In the rows, 128 means zero.
M: rows in 4 groups, each row roughly a mix of its group's directions:
M (143 x 10):
[[ 77 131 128 110  84 148 156 117 124 157]
 [ 92 173 136  90 161 154 134 130 144 136]
 [116 155  82 111  90 139 147 112  94 148]
 [138 127 143 128  96 107 158 193 116 128]
 [160 103 175 132 136 147 167 161 136 127]
 [146 151 147 101 183 114 121  87 126 135]
 [154 107 105 144 167  76 138 134 155 134]
 [112 136 158 142 167 177 106 120 161 133]
 [140 100 165 166 135 110  89 116 160 113]
 [131 127  84 118 106 101 167 160 159 142]
 [145 111 113  99 152 100 147  75 145 153]
 [141 127  98  84 115 121 177 134  99 151]
 [163  93 169 118 144 153 101 118 160 120]
 [139  99  76 168 137 140 131  96 150 131]
 [131 122 112 147 121  58 140 159 144 125]
 [124  61 115 138  99 143 113 112 152 142]
 [173 141 157 108 133 122  77 105 130 108]
 [120 151 147 131 189  90 112 132 144 109]
 [ 99 102 133 176 134  99 122 106 171 132]
 [136 135 121 158  80 131  72 139 108 121]
 [105 146 157 115 156 125 168  80 119 148]
 [112 112  72 101 109 163 155 133 123 145]
 [134 105  88 166 103  89  98 111 138 133]
 [157 125 141  98 179  93 125 114  95 133]
 [162 119 107  90 130 137 163 164 132 163]
 [114  89 110 156 129 102 181 145 132 147]
 [ 88 145 139 108 122 145 122  73 160 145]
 [175 130 104 110 145 132 115 155  86 160]
 [148 118 136 143 138  93 133 159  94  75]
 [113 133 159 104  90 189 123 124 126 123]
 [112 127 100 180 178 120 126 128 125 154]
 [131  90  99 162 135 148 155 140 133 175]
 [ 86 142 139 111 155  96  93  89 114 130]
 [157 126  78 125 144 121 161 148 106 166]
 [159 126 153 115 145 106  84 128  79 117]
 [158 112 142 131 164 116 144 166 173 107]
 [108 110 110 187 126 109 134 111 169 137]
 [ 98 143 167  88 111 165 142 151 137 110]
 [160 132 181 118 102 135 101  99 102 140]
 [117 117 151 127  93 128  75 142 169 146]
 [111 155  96 125 126  76  86 140 124 107]
 [116 135  74 105 143 110 157 106  90 133]
 [153 144 139 100 184 127 145 145  89 126]
 [108 122  95 160 165 130 143 115 180 134]
 [131 143 192 151 133 123  98 100 111 118]
 [115 161 149 142 114 166 120  96  94 164]
 [ 96 168 141 124 117 182 145 108 114 145]
 [140 131  89 104 124 110  67 135 104 137]
 [109 175 115 110 123 165  90 111 100 121]
 [115 135 163 126 135 125 188 129 124 172]
 [113 103 125 116 164 127 174 107 167 155]
 [164  93 119 105  75 133 137 124 125 158]
 [110 129 126 114 125 109  74 137 180 147]
 [125  87 130 178 136 109  97  91 135 137]
 [108 119 143 100 134 138 172 104 167 166]
 [147 141 134 141 129 118  78 153  84  94]
 [135 162 120  84 176 120 142 130  91 127]
 [148  99 100 130 124  99  75 142 105 152]
 [165 143  85 153 153 114  94 117 154 141]
 [155 143  96 136 144 121 129 178 173 115]
 [ 98 129 130  76 162 104 164 114 122 141]
 [116 170 164  84 142 121 150 149 101 131]
 [128 113 165 130 168 151 161 128 158  93]
 [164  86  97 142 150 125 147 133 125 172]
 [112 166 148  90 118 171 137 139 104 157]
 [148 122  74 142 171 106 119 124  95 127]
 [129 134 130 195 102 129 114 137 166 117]
 [121 147 153 124  77 172 104 147 113 110]
 [132 133 112 114 181 139 125  83 161 150]
 [ 86 141  75 131 146 143 164 139 111 137]
 [111  90 123 161 140  87  89 129 155 119]
 [178 112 113 168 110 151 141 162 113 136]
 [119  89  88  94 140  96 140 118 100 150]
 [165 144 146 137 102 123  65 112 128 124]
 [160  84 167 151  95 136 125 155 115 124]
 [138 157 129 151 127 187  89 129 113 110]
 [100 184 114 107 120 132 155 166 124 114]
 [163  73 115 164 115  96 122 137 130 126]
 [112 145 164  71  99 147 125 110 113 117]
 [ 70 158  89 133 126 159 144 130 134 127]
 [137 124 180 159  91 159 143 134 132 153]
 [106 159 115 109  89 141 106 106  79 129]
 [116  94 156 140 138 160 140 158 180 125]
 [ 98 125 101 126 156 106 109 151 185 120]
 [142 145  93  85  96 100 124  93 116 143]
 [ 77 150 113 134 122  86 156 129 135  95]
 [ 84 141 115 129  95 136 139  87 167 145]
 [128 132  88 134  71 114  93 151 123 137]
 [136  86 135 163 121  79 132 120 166 138]
 [118 177  95  94 134 115 149 139  95 149]
 [166 149 153 128 105 168  94 148 106 108]
 [103 135 111 113 118 136  97 102 166  77]
 [137  98 165 114 129 118 164 155 177 124]
 [154 126 130  89 104 169 155 151 161 143]
 [145  93 122 173 139  90 138 106 161 144]
 [129 102 146 160 103 135  65 131 126 111]
 [100 122  78 176 135 124 148 109 145 112]
 [ 96 145 114 116 154 100 124  90 104 171]
 [116 107 133 137 121 132  67  95 152  99]
 [ 80 163 136  93 150 114 123  92 133 112]
 [114 115 106 162 158 117  94  75 121 129]
 [122 163 140  90  80 155 127 122  96 140]
 [102 116 112  96 117 141 134 167 183 133]
 [112 137 146  87  88 164 169 132 134 136]
 [111 126 100 120 157  76 136 147 120  85]
 [142 117 146 131 163 130  71 114 111  91]
 [101 159  85 123 163 155 122 107  96 128]
 [ 92 120 156 108  94 148 144  96 148 163]
 [ 93 130  77 133 125 126 176 155 121 139]
 [138 155 115  76 167 134 127 143  91 120]
 [ 97 141 102 149 122 178  87 141 134 108]
 [121 158 121 124 121 131 158  84 109  76]
 [122 110 118 103 156 115 153  67 126 154]
 [102 123 116 164 142 144 159  90 170 146]
 [166 121 160  98 156 121 126 132 178 111]
 [ 88 116 122 157 126 147 127 129 190 113]
 [122 126  92 173 157 131 168 102 107 121]
 [107 145 182 121  92 109 102 154 111 118]
 [148 112 135 120  98 146 132  64 149 149]
 [161 134 120 149  73 102  95 142 146 139]
 [119  95 194 152 133 103 133 137 124 138]
 [137  98 112 162 136 154 170 150 102 159]
 [135 129  86 173 133 116 100  94 112 157]
 [ 82 173 137 121 118 171 154 122 137 125]
 [151 117 167 165 166 143  94 135 149 114]
 [108 172 160 102 152 170 142 121 113 139]
 [128 156 138  86 123 144 120 160  92 169]
 [155 163 143 141  98 147  97 163 104 103]
 [ 88 117 144 158 138  93  92  91 123 118]
 [166 100 126 146 166  96 120  90 144 142]
 [108 120  74 169 156 123 150 126 115 149]
 [142  94  94 143 127  86 141 142 140  83]
 [138 128 122 133 120 102  96 139  81 180]
 [140 156 115  88  88 125 129 126  78 141]
 [117 102 113 106 120 121 114 151 196 134]
 [149  96 139 144  87 130 142  88 146  89]
 [124 141 121 182  96 145  84 130 105 116]
 [139 179 136 141  95 159 120 142  88 117]
 [139 145 113  98 188 153 133  94 123 121]
 [151 113 104  83 100  88 108 119 156 123]
 [149  86 132  99 138 121 154 144 175 101]
 [160 110 123 161 123 103 130 158 182 140]
 [154 115 169  93 164 127 129 105 165 120]]
the three rows of each list that fit no group, in list order (the others fit one group, some only roughly):
  * q_996: [117 131 147  99  84 153  93 102 100 107]
  * q_491: [108  98 127 192 111 118 146 134 120 157]
  * q_582: [125 128 107 102 112 166 112  95 181 125]
  * q_32: [138  71 133 116 121 120 129 129 163 175]
  * q_716: [151 124  80 176 103 154 122 115 126 147]
  * q_916: [110 152 151 105 138  84 106 161 165 126]
  * q_412: [153  95 167 177 124 113 106 131 104 121]
  * q_673: [133 121 121 105 143 110 129  72  76 128]
  * q_866: [146 137 151 150 152 139  80  84 149 144]
  * q_733: [137 132 152  79 140 115 134 112  80  96]
  * q_26: [112 154 137 129 170 174 102 141 111  96]
  * q_8: [ 99 114 121 111 110 118 174 171 108 158]
 -> q_996, q_916, q_8
  * q_675: [112 152 128 123 168 113 123 144  65 116]
  * q_854: [115 133 153 123 170  74 153 116 153 135]
  * q_585: [110 167  76 141 142 143 159  97 127 123]
  * q_846: [129  76 144 162  89 119 152 146 137 111]
  * q_921: [ 95 126 105 117 121 125 166  72 147 113]
  * q_347: [139 149 154 132 165 173 137  89 112 149]
  * q_188: [127  93 117 137 108  85 165 106 129 166]
  * q_75: [144  98 137 137  84 136 175 114 144 160]
  * q_820: [123 103 169 143 103 175 116 151 150 149]
  * q_544: [146 126 154 140 147 137  82  73 116 138]
 -> q_675, q_846, q_921
  * q_851: [ 66 128 116 146 108  93 154 109 122 138]
  * q_357: [135 144 114 150 106  81 182 143 142 131]
  * q_671: [102 126 123 104 171 122 164 118  91 161]
  * q_739: [127  91 171 153 173 129 133 102 108 122]
  * q_446: [180 102 123 157 159 157 135 119 115 155]
  * q_721: [ 81 104  83 109  89 130 139 112 121 123]
  * q_914: [116 138 192 137 107 139  87 111 119 127]
  * q_365: [176 110  81 120 132 110 100 120 105 148]
  * q_946: [110 169  80 115 112 147 135 146 164 146]
  * q_983: [138 111 125 107 115  91 189 117 119 155]
  * q_127: [101 140 115 161 120 146 105 116  66 126]
 -> q_671, q_721, q_365
  * q_782: [108 116 111 153 154 127 139 138  63 106]
  * q_236: [161 105 102 162 115  96 112  83 126 129]
  * q_93: [138 115 152 142  89 174 157 100 103 138]
  * q_694: [ 75 172 122 121 138 136  99 140 155 111]
  * q_812: [144 117 131 165 178 127  97  98 100 123]
  * q_939: [ 89 138 103 180 165 120 110 131 145 130]
  * q_462: [116 160 151 121 129 159 153  68 117 130]
  * q_348: [ 94 112 109  82 123 145 138 123 175 151]
  * q_993: [151 155 138 115 163 157  98 138 174 111]
  * q_111: [121 128  89 118 166 108  90  87 110 136]
  * q_868: [152 131 184 120 132 132 131 153  78 117]
  * q_963: [ 92  76 106 147 117 128 167 141 143 116]
  * q_611: [129  87 131 149 116 124  83 149 172 110]
  * q_422: [157 117 119 111 133 132  73  77 131 134]
 -> q_348, q_963, q_422
  * q_270: [150  78 106 101 172 120 131 107 137 145]
  * q_586: [ 87 138 121 121 152 140  85 110 174 115]
  * q_631: [111 165  70 137 102 136 130 160 129 137]
  * q_783: [140 102 175 147 143 114 109 105  89 101]
  * q_323: [136  94  79 118 154 125 112  87 153 138]
  * q_212: [ 86 133 146  72 160 115 144 126 111 124]
  * q_390: [ 96 136 103 118 118 158 183 143 139  99]
  * q_60: [137 124 112 146  76 150  84 139 142  99]
  * q_352: [154 132 123 103 145 141 137 200 131 135]
  * q_502: [114 126 102 122  98 167 135 181  99 130]
  * q_592: [ 97 148 113  98  74 137 132 114 140  93]
 -> q_586, q_352, q_502
  * q_217: [112 155 152 118 133  96  86 140  83 110]
  * q_685: [124 126 103 109 191 113  95 123 101 125]
  * q_699: [102 154 126 135 158 163  87 111 124  89]
  * q_320: [162 141 134  99 105 100  86 101 101 111]
  * q_480: [109 138 125  83 177 139 120  88 145 123]
  * q_953: [ 79 154 140 103 138 111 173 108 118 144]
  * q_642: [110 135 136 130 132  84  87 144  80 110]
  * q_214: [102 152 118 122  81 155 122 132 171 157]
  * q_558: [152 122 130 135 102 187 158 162 131 116]
  * q_548: [122 115 111 155  97 157 162 153 165 157]
 -> q_699, q_558, q_548
  * q_917: [111 130 119 166 116 161 172 146 166 144]
  * q_146: [132 153  84 121 101 139 173 166 135 130]
  * q_410: [149  90 126 149  77 135 111 158 151 145]
  * q_123: [117 119 104 130  92 115 154 122 178 168]
  * q_596: [148 101 120 169 114 166 106 135 155 164]
  * q_587: [162 123  72  90 108 148 127 112 130 142]
  * q_33: [175 103 164 139 129 134 134 114  91 162]
  * q_745: [ 71 157 136 148 110 109 122  88 135 119]
  * q_730: [126 159 105 124 132 143 124 186 108  89]
  * q_185: [129 118 120 123 100  79  99 122 160  86]
  * q_380: [111 138 160 107 155 141 118 105 151  72]
 -> q_917, q_596, q_587
